Every row has a hidden score from 0 to 40. What is each row's score? 20 is about the middle. The score is a weighted sum of the row's numbers plus the product of two more (or one squared), each taken from its middle value.
<-1.11 1.27 -0.29 -0.11 -1.94 -0.71 -0.09 -0.01 -0.86 0.39 -1.00 0.64 1.68 -0.09 -0.94 -0.26> -> 36
<-0.29 -1.08 0.38 0.56 0.15 -1.58 -1.04 -0.44 -0.35 0.13 -0.10 0.05 -0.19 0.08 0.12 0.35> -> 16
<0.60 0.32 -1.77 0.37 2.03 0.89 0.26 -1.38 -1.12 -0.02 -0.07 -0.47 -0.04 0.13 0.21 0.44> -> 19
<0.39 -0.38 1.76 -1.26 0.13 1.07 -0.20 -0.82 0.09 1.63 -1.00 0.71 0.17 0.56 -0.56 0.50> -> 25
<1.88 -0.31 -0.92 -0.60 0.31 2.05 -1.46 -2.05 -0.31 1.95 -1.80 0.42 0.35 0.11 0.58 -0.16> -> 29
<0.52 0.38 -1.18 0.33 1.07 0.29 -1.98 -0.09 0.30 -0.26 1.84 -0.10 -0.42 0.27 -0.68 0.14> -> 15
<1.30 -0.27 -0.73 0.30 0.04 1.57 -0.82 -0.40 2.19 0.60 0.08 0.94 -0.11 0.45 0.02 0.48> -> 14
<-0.51 -0.33 0.39 0.32 -0.88 0.97 -0.43 0.31 0.50 -1.23 -0.23 -0.18 -0.78 0.38 -0.11 -0.30> -> 21
<-0.44 1.78 -0.19 0.40 -0.95 -0.26 -0.81 0.07 -0.60 -0.34 -1.30 1.60 0.28 0.29 0.68 -1.02> -> 30
<-0.61 -0.50 -0.60 -1.69 -0.03 -0.47 -0.19 1.05 -0.67 0.49 -1.11 0.61 0.39 1.10 -0.75 0.18> -> 27
<-0.77 -0.78 0.22 0.15 0.20 0.22 -0.56 -0.23 0.83 -0.52 0.23 0.52 -0.48 0.29 -0.10 0.39> -> 16
<-0.76 -0.74 0.29 -0.24 0.70 0.15 -0.64 -0.56 0.31 -0.06 -0.12 0.03 0.07 0.85 -0.63 0.32> -> 19
<0.73 -1.16 1.23 -1.20 -0.62 2.57 1.25 0.55 -2.63 -0.30 0.10 -0.93 0.41 0.02 1.13 0.51> -> 28
<-1.05 0.22 0.03 1.37 -0.94 0.96 -0.41 2.09 1.29 1.10 -0.01 -2.12 1.15 -1.54 0.16 -0.09> -> 11
<-0.66 3.08 1.66 0.41 -1.09 -0.42 0.63 -0.30 -0.69 0.05 -0.65 -0.17 -0.82 0.00 -0.25 0.02> -> 27
<-0.63 -0.71 -0.05 0.06 0.70 -0.15 -0.23 0.24 -1.11 -0.31 -1.25 1.57 0.54 -0.56 -0.05 -0.49> -> 26
<0.21 -0.82 0.78 -0.80 -1.18 1.18 -0.53 -1.36 0.60 -0.07 1.18 0.85 0.61 0.88 0.19 -0.44> -> 34
<1.75 -0.66 -1.65 -1.17 -0.73 -2.35 0.44 1.81 -1.41 -0.33 0.91 -0.96 -0.73 -0.17 -1.25 0.15> -> 30
<-0.75 -1.03 -0.40 1.07 0.96 0.67 2.93 0.10 0.67 0.29 -0.67 -0.81 0.33 0.85 -0.52 0.14> -> 7
<-0.58 0.89 1.17 -0.33 0.04 -0.71 -1.33 0.85 1.02 0.72 0.61 -1.62 0.65 -0.90 0.26 -0.77> -> 12
<1.57 -0.11 -0.89 -1.42 -0.33 0.86 -0.41 0.07 -1.42 -0.88 0.58 -0.81 -0.35 -0.51 -1.08 -0.28> -> 33
<0.23 2.42 1.66 -0.22 0.94 -0.66 1.10 -0.52 1.69 -1.01 0.11 -0.13 -1.10 0.32 0.64 -0.35> -> 17
<-0.76 -0.29 -0.09 -0.16 0.36 -0.38 -1.81 -0.12 0.97 0.14 0.75 -0.92 -0.23 -0.48 0.47 -0.42> -> 15
<1.07 1.31 -1.05 -0.22 2.46 0.25 0.35 -0.68 -1.02 -0.04 -0.52 -0.32 0.01 -0.09 0.38 -0.15> -> 23
<-1.11 0.52 -0.31 0.75 -0.48 0.40 1.06 -0.74 0.18 0.17 0.24 -0.15 2.03 0.63 -0.91 0.61> -> 26
<-0.24 -1.31 0.10 1.32 0.29 -1.80 1.14 -0.65 -0.03 -0.18 -0.41 0.27 0.16 -0.33 0.25 -0.35> -> 13
<3.34 0.76 0.02 -0.15 0.40 0.68 -0.30 -0.30 -1.00 -2.13 0.43 -1.49 -0.02 0.07 -0.40 -0.89> -> 26
<1.23 -0.81 -0.84 -2.63 -1.99 0.40 0.59 0.43 1.60 2.43 1.41 1.40 -0.46 -0.72 -1.09 -0.48> -> 32
<-0.83 0.71 0.50 0.53 -0.70 0.12 -0.43 0.66 0.02 -0.36 -0.51 0.81 1.50 -0.43 -0.87 0.63> -> 23
<-0.82 -0.62 -0.19 -0.53 1.06 0.27 1.50 -2.31 -1.05 0.38 -0.76 -0.47 -0.05 -0.80 0.04 -0.01> -> 29
<1.30 -1.89 1.28 0.50 -1.73 -1.05 -0.40 -2.02 0.51 0.90 -0.95 0.58 0.20 -0.78 -0.01 -0.22> -> 22
<1.09 1.95 -1.95 0.48 0.33 -0.25 -1.34 0.23 0.02 -0.03 1.31 -0.44 0.82 -0.16 -1.14 1.08> -> 13
<1.57 -0.21 2.21 0.21 -0.70 -0.92 0.83 -0.29 0.41 2.57 1.05 1.63 -0.37 -0.58 0.31 0.77> -> 12
<0.20 -1.29 0.57 0.89 -0.54 -0.60 -0.05 0.47 0.21 -1.10 -0.46 -0.43 -0.10 0.20 0.00 0.06> -> 12
<-0.84 -0.46 -0.12 -0.11 1.18 -0.10 0.96 -2.12 0.40 -0.23 0.32 -0.31 0.48 0.31 -0.47 -0.11> -> 19
<-0.10 0.16 -1.26 -1.82 0.17 -1.25 -0.17 1.85 0.81 -0.59 -0.75 1.58 0.55 -0.15 0.29 -0.32> -> 22
<-0.44 -0.62 0.15 0.90 0.90 -0.44 2.57 -0.87 0.38 -0.19 -0.34 -0.62 -0.21 -0.78 0.07 -0.16> -> 14
<0.40 0.76 -2.07 -1.51 -1.44 -0.59 -0.30 0.93 0.35 -0.76 -0.97 -0.22 -1.04 0.97 0.97 -0.08> -> 26
<-0.17 2.26 -1.33 2.41 -1.76 1.31 -0.14 0.57 -0.50 0.22 -1.65 -0.69 -0.49 0.84 1.10 0.85> -> 17
<1.36 -1.15 0.55 -0.94 -1.38 2.40 -0.60 -1.77 0.81 -0.81 -0.72 0.10 0.83 -0.43 0.32 -0.71> -> 36
<-0.77 0.95 -0.47 0.94 -0.93 0.30 0.80 -0.27 -0.70 0.20 1.11 1.14 -0.78 0.08 0.33 -0.70> -> 25
<-0.56 -0.66 0.22 -0.35 0.67 -0.04 -1.20 -0.36 -0.57 -0.41 -0.44 0.67 -0.33 -0.27 -0.07 0.68> -> 23
<0.65 -0.37 -0.41 1.40 0.80 -1.18 -1.38 1.20 -1.00 2.02 2.30 -2.24 -0.38 -0.68 0.21 -1.89> -> 13
<-0.76 -0.72 -0.17 0.51 0.75 1.10 0.09 1.92 0.57 0.79 -1.05 -1.07 -0.40 -0.23 -0.08 0.19> -> 9
<-0.28 0.98 1.84 -0.66 1.59 -0.49 0.16 1.14 -0.30 -0.72 -1.00 1.78 0.22 -0.57 -0.22 -0.62> -> 25
<-0.46 0.98 1.38 -0.50 0.86 -0.59 -0.68 1.19 1.14 0.99 1.59 -1.38 0.75 0.54 0.64 -0.56> -> 6
<-0.26 0.14 -0.73 0.11 1.18 -0.13 -0.59 -1.78 1.14 -0.75 0.64 0.12 0.18 0.50 0.55 -0.12> -> 15
<-0.89 0.59 -0.37 -0.89 -2.12 -0.76 -0.11 0.36 -0.29 0.00 -0.79 0.15 -0.73 -0.54 -0.22 0.92> -> 28
<0.34 0.03 -1.40 0.89 1.18 0.92 0.18 0.25 1.23 -1.12 -0.08 0.63 0.40 0.23 0.78 -0.21> -> 11
<-0.48 -0.93 0.21 0.12 0.61 -0.85 -0.51 -0.65 -0.03 -0.20 0.06 0.23 -0.22 0.06 -0.12 0.43> -> 17
<-0.81 0.92 -0.51 -0.54 -2.60 -0.33 -0.14 0.10 -0.77 -0.12 -0.79 -0.20 0.50 -0.78 -0.39 0.94> -> 32
<-0.59 -0.36 -0.92 -2.32 -0.48 -1.65 0.94 1.19 1.58 0.25 -0.09 -0.43 -0.22 0.47 -0.89 -0.10> -> 21
<-0.72 -0.15 -1.13 -1.97 0.02 -1.53 2.93 -0.39 1.39 0.11 0.15 -0.56 0.42 0.77 -1.02 -0.26> -> 21
<-0.69 2.93 1.83 0.36 -1.31 -0.19 0.62 0.47 -0.73 0.63 -0.21 -0.25 -1.13 1.88 0.05 0.55> -> 21
<-0.48 -0.59 0.28 -0.34 -0.17 0.23 -0.33 -0.32 0.87 -1.09 0.41 -0.02 0.15 0.98 -0.62 0.50> -> 18
<0.29 0.06 1.46 -0.90 -0.81 0.80 -0.55 -0.75 0.45 -0.92 0.37 0.08 -0.17 1.00 -0.02 -0.22> -> 25
<-1.08 0.35 -0.09 0.44 -0.61 -0.24 0.15 -1.78 -0.23 -0.01 0.12 0.00 1.00 -0.36 -0.38 0.31> -> 24
<-0.86 -0.13 -0.07 0.63 -0.81 0.71 -0.51 0.22 0.62 -0.60 -0.49 0.06 -0.77 0.82 -0.23 -0.19> -> 20
<-1.07 0.78 -0.17 0.58 -1.22 0.13 -0.78 -0.44 -0.53 -0.25 -0.71 1.17 0.20 0.25 -0.09 -0.26> -> 30
<-0.95 0.83 0.18 0.95 -0.64 0.39 1.26 0.47 -0.70 0.53 1.33 1.00 1.68 -0.48 0.53 0.65> -> 28
<-0.80 -0.52 -0.20 -0.17 0.46 -0.20 0.36 -1.30 1.10 -0.56 0.69 0.39 0.00 0.43 -0.33 -0.30> -> 19
<0.47 0.08 -0.79 0.15 0.03 0.51 -1.39 -0.38 0.55 -1.48 0.38 -0.31 0.71 0.51 0.30 0.73> -> 17
<-0.10 -1.01 0.26 1.51 0.28 -2.99 1.94 -2.62 -0.52 0.06 0.07 -0.46 0.31 -0.50 0.51 -0.34> -> 17
<-0.44 1.37 1.60 -0.25 0.58 -0.51 -0.65 0.81 1.09 0.40 0.36 -0.95 0.86 0.73 -0.61 0.36> -> 9
<1.11 0.87 0.36 -0.58 0.13 0.79 -1.16 -1.00 2.15 0.85 -0.18 1.22 -0.22 0.39 0.27 0.23> -> 18
<-0.75 -0.63 0.16 -0.33 0.83 -0.03 -1.63 -0.14 0.52 0.49 0.20 -0.98 -0.29 -0.80 0.47 -0.49> -> 17
<-0.28 -0.17 0.86 -0.51 0.81 0.56 -0.38 0.40 -0.89 -0.38 -1.14 -0.17 -0.41 -0.32 -0.32 0.37> -> 25
<-0.28 -0.95 0.24 -0.14 -0.03 -0.43 -1.03 -0.63 -0.79 -0.76 -0.41 0.17 -0.10 -0.19 -0.04 0.34> -> 23
<-0.78 -0.72 -0.06 -0.23 0.51 -0.01 -0.02 -0.82 0.41 -0.57 0.02 0.77 0.07 -0.69 -0.03 -0.09> -> 21
<-0.75 -0.43 -0.07 -0.44 0.71 0.32 -1.15 -0.04 -0.58 1.13 -0.39 -1.51 -0.25 -0.69 0.48 -0.09> -> 20
<-0.90 0.12 -0.19 0.59 0.25 0.24 1.79 -1.09 1.30 -0.75 0.10 -0.01 -0.95 -0.72 0.30 -0.47> -> 17
<1.47 0.42 3.20 -2.09 -0.58 1.75 0.64 -0.38 -0.54 1.38 1.09 0.85 0.23 -0.13 0.90 -0.20> -> 29
<0.14 0.45 -0.44 -1.21 1.14 -0.23 -1.27 1.05 -0.10 1.28 -1.02 -1.88 -0.09 -0.41 1.31 -0.33> -> 17
<-0.57 -0.76 0.24 1.05 0.68 0.23 1.40 1.21 0.38 -0.12 -0.94 0.24 0.50 1.00 -0.86 -0.41> -> 11
<0.79 0.28 1.49 0.98 0.82 -2.27 0.23 1.27 -0.76 -0.11 1.11 1.02 -0.39 0.17 -0.15 0.15> -> 15
<2.10 -0.14 -1.06 0.14 0.55 2.63 -1.19 -0.80 0.72 1.37 -0.77 0.35 0.01 0.07 -0.18 -0.18> -> 21
<0.62 0.54 -2.13 -1.48 0.64 -0.64 0.11 1.78 -1.00 0.21 0.13 1.07 -0.12 -0.30 -1.02 -1.15> -> 32
<-0.22 0.15 -0.51 0.18 0.55 0.06 -1.46 -0.15 0.01 0.18 2.14 0.14 -0.67 0.19 -0.35 -0.17> -> 18
<-0.85 -0.62 -0.17 0.04 0.60 -0.22 -0.04 -1.88 0.81 -0.65 0.62 0.24 -0.36 -0.45 0.09 0.03> -> 19
<-0.79 -0.56 -0.11 -0.42 1.41 0.16 0.57 -1.67 -0.79 0.21 -0.35 -0.23 -0.08 -0.34 -0.11 -0.20> -> 26
<-0.74 -0.54 -0.09 0.42 1.59 1.37 2.05 0.12 -0.72 0.74 -1.96 -0.67 -0.65 -0.91 -0.06 0.05> -> 23
<-0.07 -1.14 0.41 1.50 -0.08 -2.01 -0.43 0.26 -0.02 -0.01 -0.68 -0.04 -1.04 -0.97 0.37 1.02> -> 14
<1.29 -1.28 -0.21 1.52 -0.36 -1.62 -0.23 0.27 -2.04 -0.48 1.78 -0.18 -0.32 0.17 -0.48 -0.06> -> 17
<-0.93 -0.29 -0.03 0.18 0.15 -0.11 0.84 -2.12 0.48 -0.58 0.44 0.13 -0.56 -0.30 0.29 -0.73> -> 23
<0.39 1.44 1.33 -0.57 2.01 -0.32 0.07 1.12 -1.90 0.15 0.08 1.14 -0.42 -0.59 -0.74 -0.55> -> 36
<0.94 0.50 2.25 -1.47 0.58 1.09 0.28 0.09 -1.47 -0.33 0.50 -0.29 -0.36 -0.38 -0.19 0.08> -> 29
<-0.78 -0.63 -0.09 0.61 0.79 1.13 0.26 2.03 1.37 0.46 -0.46 -0.92 0.07 1.04 -0.96 -0.25> -> 8
<0.55 1.89 -0.63 0.67 0.79 0.01 0.52 -1.14 0.54 -0.56 0.87 -0.22 0.79 -0.53 -0.38 0.46> -> 13
<-0.68 -0.31 0.13 0.29 0.60 0.38 -0.31 1.02 0.85 -1.03 -0.18 1.58 0.29 -0.27 -0.20 -0.46> -> 18
<0.75 -1.65 0.76 0.55 -1.06 0.32 0.14 -0.07 -0.07 -1.66 -0.66 -1.00 0.25 -0.50 0.01 -0.23> -> 17
<-1.35 0.70 -0.43 1.95 -1.79 1.42 0.63 1.67 0.16 1.29 -1.26 -1.75 -0.40 1.58 -0.49 -0.59> -> 16
<0.32 -0.89 -0.33 -2.09 -0.93 0.29 0.18 0.19 0.60 1.88 0.84 1.15 -0.20 -0.36 -0.15 0.30> -> 27
<1.84 -0.24 -0.68 0.24 -0.09 2.98 -0.23 -0.04 0.82 0.72 -1.71 0.06 0.21 -0.27 0.50 -0.04> -> 20
<-0.75 -0.31 0.16 -0.31 0.40 -0.27 -0.88 -0.56 0.04 -0.69 0.03 1.38 0.40 -0.09 -0.11 -0.67> -> 25
<1.56 1.51 0.21 0.51 1.82 -0.79 -0.97 0.73 -0.46 -0.76 0.59 0.51 -0.46 0.20 -0.64 -0.08> -> 22
<-0.69 0.36 0.08 -0.72 0.16 -0.66 -1.16 0.87 1.51 0.77 0.75 -1.69 0.49 -0.91 0.40 -0.82> -> 12
<-0.34 0.88 1.51 -0.38 1.16 -0.47 -0.11 1.31 0.46 -1.10 -0.40 1.87 0.32 -0.34 -0.30 -0.50> -> 19
<-0.95 -0.38 -0.10 1.34 -0.12 1.36 0.03 2.40 1.60 0.64 -0.43 -1.37 1.25 1.13 -1.21 0.27> -> 8
<-1.23 0.62 -0.49 1.70 -1.77 1.14 -0.06 1.27 0.29 0.68 -0.99 -0.98 -1.00 -0.10 0.21 -0.22> -> 17
<-0.69 -0.64 0.08 0.16 0.01 0.47 -0.05 0.59 0.43 0.05 1.53 0.87 -0.08 0.96 0.69 0.86> -> 15
<-0.78 -0.55 0.09 -0.19 0.46 -0.12 -1.40 -0.66 0.65 -0.67 0.29 0.39 -0.72 -0.95 -0.09 1.05> -> 18
<0.46 -1.93 0.65 1.78 -0.71 -0.80 1.22 1.24 0.11 -1.00 -1.12 -1.15 0.26 0.83 -0.62 0.15> -> 6
<0.84 2.19 -0.31 0.31 0.73 -0.13 -0.51 0.17 -0.17 -0.36 1.48 0.14 -1.75 0.66 -0.63 -0.22> -> 26
<0.81 2.64 -2.70 2.33 -1.11 1.28 -1.65 0.46 -1.29 -0.33 -0.86 0.90 1.98 -0.06 0.08 0.18> -> 36
<0.35 0.42 -1.48 1.43 1.57 1.05 1.61 0.26 1.82 -1.05 -0.05 -0.15 -0.10 0.40 0.90 0.15> -> 2
<-0.37 0.01 -0.41 0.85 0.40 0.81 -0.59 1.57 0.56 0.18 1.40 -0.01 -0.01 -0.27 -0.58 0.84> -> 8
<1.52 1.16 2.66 -1.29 -0.62 1.04 0.54 -0.37 1.57 -2.10 -0.27 -0.43 -0.24 -0.27 0.33 -0.58> -> 22
<-0.34 -1.09 0.06 0.44 0.26 -1.43 -1.05 -0.49 -0.35 0.16 -0.19 -0.33 -0.37 0.14 0.07 0.54> -> 17
<0.45 1.13 -1.80 1.75 0.65 0.95 2.01 -0.43 0.66 -0.25 1.81 -0.51 0.74 -1.16 -1.22 0.16> -> 9
<-0.21 -0.28 -0.67 0.58 0.47 0.47 0.52 -0.16 0.45 -0.22 1.99 0.26 -0.67 0.16 -0.69 0.24> -> 14
<-0.19 0.36 -2.14 -2.08 -0.13 -1.60 2.68 -0.50 1.48 -0.25 0.23 -0.61 0.22 -0.60 0.43 -0.47> -> 21
<-0.52 -0.67 -0.04 0.22 0.50 -0.79 -1.09 -0.33 0.26 0.35 0.18 -0.57 -0.22 0.01 0.27 -0.01> -> 15
<-0.69 -0.56 0.42 -0.50 0.75 0.22 -0.92 -0.32 -1.06 0.64 -0.74 -0.12 -0.11 0.86 -0.38 0.51> -> 24
<-0.67 1.79 -1.91 -0.41 -2.06 -1.02 2.06 -1.52 -0.35 0.75 -0.67 -1.05 1.65 -1.19 0.24 0.67> -> 32
<-0.70 -0.48 0.20 -0.40 1.06 0.37 -1.29 -0.50 -1.05 0.38 -0.70 -0.35 -0.49 -0.24 -0.09 0.72> -> 24
<-0.75 2.31 1.28 0.28 -0.80 -0.52 0.51 -0.81 0.05 -0.09 -0.60 -0.25 -1.39 0.16 0.20 0.06> -> 26
<-0.64 -0.67 0.01 -0.32 0.87 -0.16 -0.51 -0.57 -0.34 0.14 -0.39 0.03 -0.33 0.18 -0.11 0.53> -> 21
<2.40 -0.60 -0.55 0.79 -0.65 1.63 -0.44 -0.15 -0.55 -1.06 0.58 -0.82 -0.11 -0.13 -0.96 -0.93> -> 22
<-0.73 -0.53 0.03 -0.52 0.71 0.31 -1.25 -0.38 -0.62 0.58 -0.55 -0.39 -0.27 -0.08 0.05 0.51> -> 22
<-0.27 -0.80 0.03 0.88 0.37 -2.13 0.53 -1.43 -0.44 -0.05 -0.43 0.10 0.74 0.41 -0.27 -0.71> -> 19
<-1.08 0.13 -0.17 1.07 -1.02 0.72 -0.04 0.67 0.15 -0.37 -0.85 0.93 0.49 -1.48 -0.31 0.82> -> 21
<-0.61 -0.39 0.22 0.29 0.13 0.51 -0.18 0.92 0.99 -1.14 -0.10 0.77 -0.52 -0.20 -0.17 0.31> -> 15
<-0.89 -0.16 -0.28 0.43 0.54 0.36 1.14 -1.46 0.95 -0.70 0.49 0.09 -0.64 -0.66 0.12 -0.37> -> 19
<-0.70 0.34 0.26 0.13 0.89 -0.06 2.34 -1.38 1.42 -0.69 0.42 -0.23 0.04 0.29 -0.44 -1.00> -> 17
<-0.10 -1.13 0.56 1.05 -0.09 -2.50 -0.80 -0.13 -0.28 0.74 -0.04 -1.03 -0.10 -0.17 0.68 -0.25> -> 12
<-0.40 1.16 1.83 -0.31 0.70 -0.40 -0.37 1.38 1.42 0.59 0.71 -1.53 1.04 0.74 -0.57 0.22> -> 5
<-0.79 -0.66 0.18 -0.15 0.47 -0.27 -1.94 -0.34 0.73 -0.21 0.52 -0.21 -0.65 -1.06 0.33 0.61> -> 15
<-0.66 -0.36 -1.44 -2.40 0.15 -1.12 2.40 -0.34 0.54 0.68 -0.79 -0.84 0.02 -0.32 -0.61 -0.26> -> 28
<0.78 -1.21 -0.65 -1.06 -1.68 -3.83 1.82 2.67 -1.89 1.03 1.18 0.07 -0.14 0.34 1.08 0.55> -> 13
<-0.10 0.40 -1.75 -1.72 -0.11 -1.45 0.83 0.48 1.30 -0.38 -0.31 0.54 0.01 0.00 0.44 -0.25> -> 21
<-0.80 -0.35 -0.25 0.39 0.77 0.29 1.45 -0.37 1.59 -0.67 0.30 0.11 -0.22 -0.73 -0.12 0.11> -> 12
<-0.54 -0.61 0.14 -0.08 0.70 -0.39 -1.07 -0.46 -0.01 -0.08 -0.28 0.08 -0.40 0.21 -0.09 0.69> -> 18
